[[126 112 123]
 [111 104 111]
 [126 134 143]]
=>
[[104 111]
 [134 143]]

[[118 120 107]
 [147 122 150]
 [104 106 150]
 [130 126 111]]
=>
[[122 150]
 [106 150]]

[[126 126 127 129 130]
 [109 115 107 120  98]
 [127 129 129 130 127]
 [129 129 129 127 130]]
=>
[[115 107]
 [129 129]]

[[114 100 117 117 122]
 [127 127 132 125 113]
 [116 117 125 114 145]]
=>
[[127 132]
 [117 125]]

[[125 108 126 135 132]
 [122 116 110 130 126]
 [138 140 140 134 141]
 [135 124 138 105 130]
 [113 122 113 140 118]]
=>
[[116 110]
 [140 140]]

[[124 140 142 137]
 [132 129 125 124]
 [130 104 128 130]
 [131 129 127 127]]
=>
[[129 125]
 [104 128]]
---
[[124 116 138 127 131 117 139 123 123 119 129 121 112 129 120]
 [128 119 139 134 127 122 128 126 130 127 130 125 120 126 130]
 [141 101 142 140 119 138 132 146 112 119 109 124 130 128 130]
 [133 125 120 132 116 141 152 126 134 128 125 113 129 135 121]
 [134 123 121 127 123 140 138 136 120 124 118 123 135 127 123]]
=>
[[123 127 135 123 118 124 120 136 138 140 123 127 121 123 134]
 [121 135 129 113 125 128 134 126 152 141 116 132 120 125 133]
 [130 128 130 124 109 119 112 146 132 138 119 140 142 101 141]
 [130 126 120 125 130 127 130 126 128 122 127 134 139 119 128]
 [120 129 112 121 129 119 123 123 139 117 131 127 138 116 124]]

[[124 128 129 128 130 154 126 128]
 [153 128 127 128 125 128 129 131]
 [153 131 126 127 125 128 129 130]
 [138 128 131 130 129 127 138 129]
 [126 128 130 129 133 144 129 129]
 [145 127 131 129 127 127 133 130]]
=>
[[130 133 127 127 129 131 127 145]
 [129 129 144 133 129 130 128 126]
 [129 138 127 129 130 131 128 138]
 [130 129 128 125 127 126 131 153]
 [131 129 128 125 128 127 128 153]
 [128 126 154 130 128 129 128 124]]

[[120 131 131 118 129 134 148 144 125 124 117 128 134 132]
 [128 126 125 129 123 129 130 131 127 123 127 129 132 119]
 [133 123 131 135 124 127 132 127 129 127 132 129 131 129]
 [110 134 142 107 136 146 124 139 121 134 117 135 130 132]]
=>
[[132 130 135 117 134 121 139 124 146 136 107 142 134 110]
 [129 131 129 132 127 129 127 132 127 124 135 131 123 133]
 [119 132 129 127 123 127 131 130 129 123 129 125 126 128]
 [132 134 128 117 124 125 144 148 134 129 118 131 131 120]]

[[120 138 122 117 136 132 116 138 127 126 130 124]
 [108 117 129 139 129 128 136 142 133 127 133 128]
 [139 117 133 122 120 122 118 136 123 132 156 132]
 [127 129 126 121 120 127 128 119 122 127 135 122]
 [144 127 127 130 127 132 127 146 129 129 114 125]
 [128 122 133 146 124 128 137 138 131 131 115 133]
 [133 127 128 133 135 127 125 136 126 127 129 132]
 [124 125 124 102 121 128 102 147 114 126 124 122]]
=>
[[122 124 126 114 147 102 128 121 102 124 125 124]
 [132 129 127 126 136 125 127 135 133 128 127 133]
 [133 115 131 131 138 137 128 124 146 133 122 128]
 [125 114 129 129 146 127 132 127 130 127 127 144]
 [122 135 127 122 119 128 127 120 121 126 129 127]
 [132 156 132 123 136 118 122 120 122 133 117 139]
 [128 133 127 133 142 136 128 129 139 129 117 108]
 [124 130 126 127 138 116 132 136 117 122 138 120]]

[[133 124 118 135 129 136 131 122]
 [125 128 126 129 128 125 129 126]
 [123 125 128 130 132 136 126 127]
 [129 127 127 129 128 129 128 127]
 [129 126 129 127 127 128 127 129]
 [127 128 122 127 128 128 127 126]
 [112 119 129 136 141 155 123 126]
 [134 115 139 124 123 127 121 137]]
=>
[[137 121 127 123 124 139 115 134]
 [126 123 155 141 136 129 119 112]
 [126 127 128 128 127 122 128 127]
 [129 127 128 127 127 129 126 129]
 [127 128 129 128 129 127 127 129]
 [127 126 136 132 130 128 125 123]
 [126 129 125 128 129 126 128 125]
 [122 131 136 129 135 118 124 133]]

[[136 135 129 154 114 146 124 129]
 [134 126 149 128 126 154 124 132]]
=>
[[132 124 154 126 128 149 126 134]
 [129 124 146 114 154 129 135 136]]

[[131 120 107 131 116 112 112 126 141 148]
 [107 127 138 115 119 110 111 127 126 130]
 [137 121 109 138 112 113 116 125 137 135]
 [120 122 120 145 102 116 115 119 131 128]
 [109 139 146 111 139 127 126 133 119 126]
 [115 123 127 130 113 104 111 124 131 132]
 [ 99 130 155 126 121 125 125 126 121 117]
 [112 128 142 136 117 145 144 126 118 103]]
=>
[[103 118 126 144 145 117 136 142 128 112]
 [117 121 126 125 125 121 126 155 130  99]
 [132 131 124 111 104 113 130 127 123 115]
 [126 119 133 126 127 139 111 146 139 109]
 [128 131 119 115 116 102 145 120 122 120]
 [135 137 125 116 113 112 138 109 121 137]
 [130 126 127 111 110 119 115 138 127 107]
 [148 141 126 112 112 116 131 107 120 131]]
